Each path below is one point turned by a fixed rotation once a step. After each direction that follows a path, write how fast that rotation turns it, in deg/step (0 if it stays still).
Each turn is a multiple of 5 degrees from 10 to 175, or 0.
Each row of a path follows its step; steps can be skipped.
path 1
step 0: [ -4 -34 -12 -39  38   0  -4 -10  -2   0  41  33  -4   5 -16  -2  19 -41
 -12  17  -7 -17  39 -45 -52 -16  13  -9 -36  -2  51  18   4 -35  -5  43
  59  40  -7]
step 1: [-18  36 -19 -46  12  36  44  21   9  -4  10  21   4  54  19 -60   5 -63
 -39   2  12   2  21 -27 -22 -11   5  23 -33 -25  16 -15  26 -15  -7  -1
  19  39 -28]
step 2: [-41  42 -26 -37  -5  50   3  23  18   0  12   5  11  35  27 -34  15 -30
 -17  17 -32 -37  -2  45   8  20  33  45  15 -11  45  -1 -30  -4  30 -30
  15  27  20]
step 3: [-23  16 -29 -26  -1  33  -6 -25  16   1 -16   6  18  -5   2  -3 -10  -2
 -44  -1 -45 -60  28   1 -28   4   9 -45  29  19  75   4 -33  -9   5  12
  16  19  66]
step 4: [ 14  -6  -3 -30   3  58  27  15 -14  31 -66 -11   2  42   1 -10 -45 -19
 -43 -27  -5 -58  12 -39 -16 -43  -8 -47  -6  24  23  -9  16 -19  16  14
   3  -6  14]
step 5: [  1 -11  23 -32  23  48  18   1 -28  10 -13  13 -19  33   3  17 -23 -45
  -3 -11 -34 -50 -48 -11   7 -27  40  28  -8  27   4   1   8 -20  63 -34
  32 -38 -16]
step 6: [-17  15  24   0  24   4  22 -55  19 -19  19  50 -31  -1  16  18  -6 -34
 -35  39 -42 -37 -48 -13 -34  19  25  -7  19  24   2 -12  21  -6  33  13
  58  -8  25]
step 7: [ -7  -3  29  20 -13  19   8  -2   6  25 -20   9 -24  53  32 -14   1 -21
 -31  68  12 -40 -11  -5 -38   2  -9 -22   4   4 -21   4  44  12  15  53
  47  56  28]
step 8: [-21 -34  30 -25 -28  21 -34  10 -43  24  36 -12  15  64  31   8  28 -28
   0  28  17 -44  17  -8 -17 -36  22  22 -23  15  18  41   2   7  31   2
  45  42   3]
step 9: [-59  16  -4 -48  -7  -7 -12 -26 -23 -12  72  25  13  33  37   0  14 -32
 -67 -15  10  -8  22 -31 -29 -17  17 -11   0  26  31   7  -8 -10  -8 -12
  37  -9 -17]
step 10: [-67  28 -18 -35 -21  17  10  33  15  29 -12  30 -21  48  29 -48 -16 -20
 -84   0  11   0 -11   6 -14  15   7 -30  42  -4 -18  -4 -17 -11  -5  -5
  15   3 -13]
[  3  10   8  12  -5   0 -17  14  -4   2  10  12   9  -4   2  16   5   2
   8 -11 -14  -5  -4   8   5   7  14   3 -23  -3   6   6 -15  -6   6  -5
  14  -7   7] -> 120
[  9   9 -18  -1  21  23   4 -13   9  -9 -13   9   4   3  -6   8   0  -2
   7  -9   8  -6   9  18  -3  -4  11   6  -9  -1   7   0   6  12   3   9
   2   5   0] -> 20
[ 10  -3 -12  -2   3   0  16  -9 -12  13   4  -2   1   5   5   1  10  25
  -9 -13  -4   3  -6 -10  12   4 -10  12   3 -11  -2  -7  -8   6   5   6
  22   6   4] -> 0
[ -6  13  12   8  10  -3   4   2  -9   8  10   9   8   3  18  -4  -6  14
   2   4  -4   2  16   2  -6   1  -5  14   4  -1  15  16  18   6  -2 -11
 -11  16   3] -> 55
[ -1  -9 -20   7  10  -4   7  15  -9   3  -4  -9  18   5  25   5 -14  -5
   5  17   0   7  -2   8   2   1   8  -3   5  -9  -3   0  -2  -8  10  11
   0 -11  -6] -> 125
[  3   8   6  14  -7   8   0 -20 -12  -1  -9 -13 -11  -9  11  10   1   3
  -7   8   9 -10 -14  -4  -7  -6  -4   7  -9   6  -5  11  11   0  15   2
  -5 -18  13] -> 35
[ -2  -4   0   1  14 -11  -8  -2  10  -7  -6  10 -17  -7  23  -6   7   6
 -10   5   2 -18  -8  14   7   6   7  -3   4 -16  -7 -12  -5   1 -10 -12
  -6   4  10] -> 90
